Each row is where one point has got to under a steady rotation. How many steps took it there?
The counts run from 0 to 148.
[134 153 145  97  95 118 153 111 128  79 162 121 121 152 126 141 125 121
 126  95 124 150 133 114 132 129  86 113 152 150 113 140 118 100 166 158
 183 140  90 103 138 112 176  96 142 155 109 176 101  74 113  96 100 158]
108
[135 126 162 112 111 142 138 141  97 134 171 123 159 124 118 143 149 150
 139 135 141 199 149  96 133 105  83 120 137 119 125 163 114 129 137 173
 190 121 128  81 151 102 166 111 127 137 150 156  81  92 148  91 102 150]
81
[135 117 151  94 103 101 147 115 125 155 153 100 134 118  87 185 120 127
 119  94 143 156 143 128 114 144  96 140 159 145  83 130 106 118 169 150
 142  98 107 103 131 111 148  86 163 148 119 144  58  92 122 130 117 150]
21
[139 133 171 112 121 107 155 143  93 156 173 109 155 123 114 138 118 137
 136 135 136 171 126 105 109  99  94 126 131 128  90 142  97 133 141 141
 170  93  83  85 165  81 164  91 133 144 167 142  63 101 142 123 137 149]
125
[153  74 129 115 129 109 140 121  98 164 144 105 132 132 134 143 137 137
 117 123 136 133 114 173 109 110 133 148 102 152  78  85 122 112 147 146
 186 155  88 117 120 137 154 135 200 151 102 146  94  81 143 122 113 169]
25
[149  72 128 137 124 140 114 142  59 144 141 124 113 124 167 122 121 141
 116 123 128 138  97 152 129 123 132 159 105 145 103 133 145 106  94 152
 191 157  82 124 153 115 189 147 163 133 104 139 103  91 153  98 140 148]
95
[143 122 158 109 120 109 165 142  91 144 157  95 160 144 149 131 127 122
 149 110 124 165 133 124  91  81  89 131 107 120 105 104  92 135 161 124
 198 128  60  99 120 118 167 103 154 156 152 166  93  99 137 139 135 147]
127
[144 108 115 108 101 106 125 122  87 111 135 153 132 135 103 130 108 132
 138 101 135 134 108 164 120 105 121 142  87 184 116  84  94 127 116 139
 196 141 106 130 136 111 185 156 164 152 111 137  87  72 107  99 136 165]
136
[116  90 131 110  84 133 133 162  83  89 135 113 139 125 102 149 121 136
 140 147 150 161  97 133 129 135 109 127 153 152 136 165  66 120  96 156
 163 144 127  75 151  83 194 134 125 126 117 135  82  86 104 107 136 135]
142
[138 118 144 115  96 115 122  91  88 102 146 135 106 128 107 146  86 134
 132  74 127 153 119 123 143 165 116 148 124 167 102 154 140 110 123 170
 162 115  84 117 163  99 185 120 141 131  90 118  75  92 121  83 124 146]
3
[143 133 149  95  95 101 150 114 119 153 154  99 131 132  85 162 118 119
 133  91 149 166 144 155 105 136  91 138 135 129  88 115 101 116 182 149
 157 103  95 102 133 114 142  91 172 146 107 152  60  84 127 121 127 146]
22
[149 133 151 130 125 150 171 120  84 117 175  95 153 112 170 161 156 137
 107 111 126 176 173 117 100 103  75 133 149 129  95 108 131 135 136 131
 168 147  85 129 131 109 166 104 158 152 143 145 103  82 162 134  96 158]
17
[133  59 133 129 129 135 116 136  65 137 136 122 109 116 161 139 115 147
 112 129 125 139  89 132 145 134 135 161 120 166 107 153 133 103  77 156
 187 159  87 116 161  99 191 134 146 143 115 130 101  92 145  99 129 154]
96
[137  97 111  91  89 117 124 120  98 107 130 122 120 105 105 187 124 146
 120  81 140 170 138 132 146 147  93 147 154 173 118 153 103 117 121 162
 152 110 132 109 139  98 195 131 138 144  92 133  84  87 111 110 121 146]
46
[133  75 182 152 133 134 143 146  67 126 149 117 166 139 134 125 129 134
 130  97 126 183 142  92 120 109 109 147 114 134 145 173 123 121 110 153
 197 145  91  97 141 117 171 119 112 106 134 123  82  94 130 118 105 128]
36
[132 134 146 139  97 152 143 167  73 105 161 136 161 122 112 103 128 120
 141 137 155 171 142 168 113 117  87 118 138 134 141 128  71 122 104 127
 163 155 112  98 164  94 179 134 132 113 131 133  80  52 115 112 137 124]
144
[142  91 105 104 103 121 127 121 100 101 120 126 119 104 122 195 143 147
 111  68 125 173 144 113 150 140 102 150 157 178 124 144 121 131 118 161
 185 136 125 118 123 109 201 135 145 143  99 137 104  94 119 103 116 151]
45
[125 108 145 139 120 137 155 155  73  94 136 100 155 143 167 111 116 106
 126 114 126 128 115 137  99 116  98 124 130 142 129 120  86  97 105 111
 190 174  64 100 129 107 190 116 125 127 137 158 111  69 111 130 128 137]
102
[142 120 147 113  93 137 153 147  89 141 176  99 140 114  98 130 132 140
 135 171 166 153 120 191 105 136 118 128 139 136  88  95  78 121 135 154
 142 147 118  99 159  96 148 123 177 127 111 122  63  64 136 105 134 163]
118
[130 128 144 123 132 129 143 156  82 140 157  97 151 109 159 139 124 117
  95 132 129 124 139 141  93 112  89 150 154 144  89 100  78 121 111  97
 155 140  55 120 149  96 174 100 144 153 163 141  98  71 134 145 139 140]
59
[122 119 133 118  82 134 135 165  85 100 153 123 152 126  96 124 124 128
 140 144 153 165 121 146 118 125 100 119 144 143 140 142  56 119 100 143
 159 147 123  75 158  93 175 133 124 123 128 130  80  64 101 112 142 139]
143
[153  93 130 139 111 144 131 110  52 107 145 141 128 112 127 134 114 150
 136  93 134 167 132 148 122 121 137 153  90 170 119 116 139 133  91 157
 178 156 102 131 152 107 194 158 158 125  98  93  81  86 132 110 132 155]
138
[134  93 139 116 116 112 150 160  77 126 144 106 157 133 122 124 107 135
 161 160 130 137  81 139 106  86 130 124 100 150 114 106  79 126 104 138
 189 146  74  87 141 101 182 135 146 138 135 133  88  95 120 127 151 157]
32
[135 168 159 118 110 145 159 138 101 113 183 115 160 111 129 128 134 119
 109 150 141 159 157 137 101 102  81 108 163 142  97  91  97 133 130 123
 159 136  97 118 153  85 158 115 146 153 156 146  94  62 136 109 115 160]
15
[148 135 108 106  75 137 134 136  86 119 150 115 116 123 126 127 134 132
 150 116 150 173 122 197 117 140  96 129 137 127 108 122  96 111 136 155
 161 144 117 100 149 109 181 128 178 126  74 146  93  76 117 103 140 136]
49
[149 126 153 129 121 123 148  91  98  98 158 128 135 140 135 122 112 124
 126  87 123 135 131 155 109 119 124 140  84 165  90  86 154 115 139 145
 184 148  64 147 129 125 163 124 178 142 108 126  84  74 135 108 103 169]
68
[129  80 171 132 127 131 142 147  89 120 140 123 165 139 125 136 130 131
 135 104 126 178 133  77 140 110 105 135 125 138 144 187 115 107 128 159
 208 138  97  80 138 119 167 108 118 119 138 142  82  87 127 110 103 134]
37
[148 122 146 135 112 150 158 147  86 149 180 105 145 117 133 114 138 140
 131 169 160 158 128 185 100 123 121 125 122 123  85  96 104 117 121 145
 151 159 106 111 158 107 142 127 182 117 117 125  78  63 152 114 129 163]
119
[138 106 172 130 127 141 144 139  93 131 170 124 171 111 108 147 142 151
 113 135 152 194 161  97 134 122 102 135 148 130 125 164 112 130 116 168
 173 136 140  97 156  94 154 119 132 121 151 134  65  78 138 102  91 147]
80
[144 138 126  90 115 120 146 141  99 135 148 115 156 117 122 158 148 133
 119 125 129 175 153 133 107  82  81 127 138 149 113  93  82 150 139 119
 191 120 107 109 119 106 188 122 148 174 150 172 105  77 127 130 125 162]
84
[146  85 150 134 141 144 155 152  86 151 170  93 143 118 168 135 161 147
 112 176 139 150 124 131 115 101 122 145 132 130  96 124 127 112 106 154
 179 175 100 114 146 112 160 128 170 132 139 130  97  88 172 120 110 166]
121
[144 104 150 116 101 116 140 134  77 140 163 114 125 135 124 126 100 158
 171 148 125 155  74 123 130 118 136 134  97 133  96 146 114 128 125 173
 182 121  93  81 159  90 167 117 150 130 120 124  64 120 141  92 148 160]
30
[140 109 144 111 107 106 144 148  78 126 154 103 132 144 128 124 108 139
 177 163 130 140  67 132 119  93 130 125 102 140 109 129  90 125 114 157
 185 134  74  78 153  98 177 124 153 153 130 137  78 107 129 104 147 154]
31
